K631: [ 13   0  23   9  35 -19 -15 -81 -42]
K289: [-12  -5 -18  -6 -79 -22   0  61  22]
K585: [-12  -5 -18  -6 -13  12  14 -10 -21]
K116: [-12  -5 -18  -6  -9 -13   0  61  22]
K144: [ -3  19   3  21  18  12 -25 -10 -21]
where: [19]	K144, 1
where: [18]	K144, 4
where: [9]	K631, 3
where: [13]	K631, 0

K723: [  0   2  11   9  -1  58  -9   3  -1  -6 -10   4 -18 -18  -4  16  12]
K272: [  0   2  11   9  -1  58  -9   3  -1  -6 -10   4 -18 -18  -4  -5  40]
K351: [ -3   2  11   9  -1  58  -9   3   0  -6 -10   4 -18 -18  -4  -5  40]
K807: [ -4   5   1  11 -12   0   1  -2  -3  16  -6  -1  26   2 -13  -9 -29]
[  0   2  11   9  -1  58  -9   3  -1  -6 -10   4 -18 -18  -4  -5  40]	K272
where: [-29]	K807, 16

K2: [-33 -11 -17  -6  39  40  35  27  16 -25]
K443: [-33 -11 -17  -6 -29  40  35  27  16  -1]
K300: [ -2  -5   9  -6  20   0   4 -13  -1  -2]
K887: [ 47  40 -58   7 -18  29   8 -88 -63 -69]
where: [-18]	K887, 4
where: [47]	K887, 0

K34: [-11 -42  23   4  18   3 -73]
K298: [ 22 -42  -2   9   0  17 -41]
K969: [-11  63  23  53 -41   9  64]
where: [18]	K34, 4
where: [4]	K34, 3
where: [63]	K969, 1
where: [0]	K298, 4
where: [17]	K298, 5
where: [-73]	K34, 6

K666: [-15 -21 -45  14  35   5  16  17  34  24  44  16  30  18 -35 -43  35 -37]
K102: [ 19  49  31 -59  18  50  36  -4  20  38 -25 -11 -34 -59 -36  41  19 -20]
K122: [  0 -28 -62  14  33   3   6  -1  32  17  44  -2  15  24  19 -49  33 -36]
K886: [ 32 -33 -15  29 -23  19 -39 -40 -28 -37  -6 -34 -11  35  -7 -10 -27   9]
K32: [ 19   3 -45 -20  39  32  21 -11  36  31  22 -14 -10  -9  -9  -9  38 -41]
K832: [-45 -26 -27  27  18  -8   4  32  18  11  38  37  48  25  50 -44  18 -13]
K696: [-46  11  25  -8   2   7  15  43   9  16   1  43  25 -18  22   3   7  11]
K297: [ 13  52  27 -63  24  57  43   7  27  46 -18  -3 -25 -64 -29  40  25 -25]
K283: [-68 -12   7  17   1  -7  10  53   6   7  18  62  56   7  51 -24   5  23]
K526: [-43 -23  16  37 -26 -39 -19  29 -23 -27   4  36  40  26  38 -21 -24  30]
K244: [-26 -15 -31 -17  32   7  22  27  30  28  36  27  36  13  36 -37  31 -33]
[-43 -23  16  37 -26 -39 -19  29 -23 -27   4  36  40  26  38 -21 -24  30]	K526
[-46  11  25  -8   2   7  15  43   9  16   1  43  25 -18  22   3   7  11]	K696
[-45 -26 -27  27  18  -8   4  32  18  11  38  37  48  25  50 -44  18 -13]	K832
where: [34]	K666, 8
where: [-4]	K102, 7

K938: [83  7  8 32 48  3 10 10  6]
K357: [56 17 10 21 52  1 32 15  8]
K388: [  9  68   2 -19  53  -2  42  11   0]
K157: [ 54  -3 -10  22  42   2 -55   1   6]
where: [3]	K938, 5
where: [0]	K388, 8
where: [11]	K388, 7
where: [21]	K357, 3

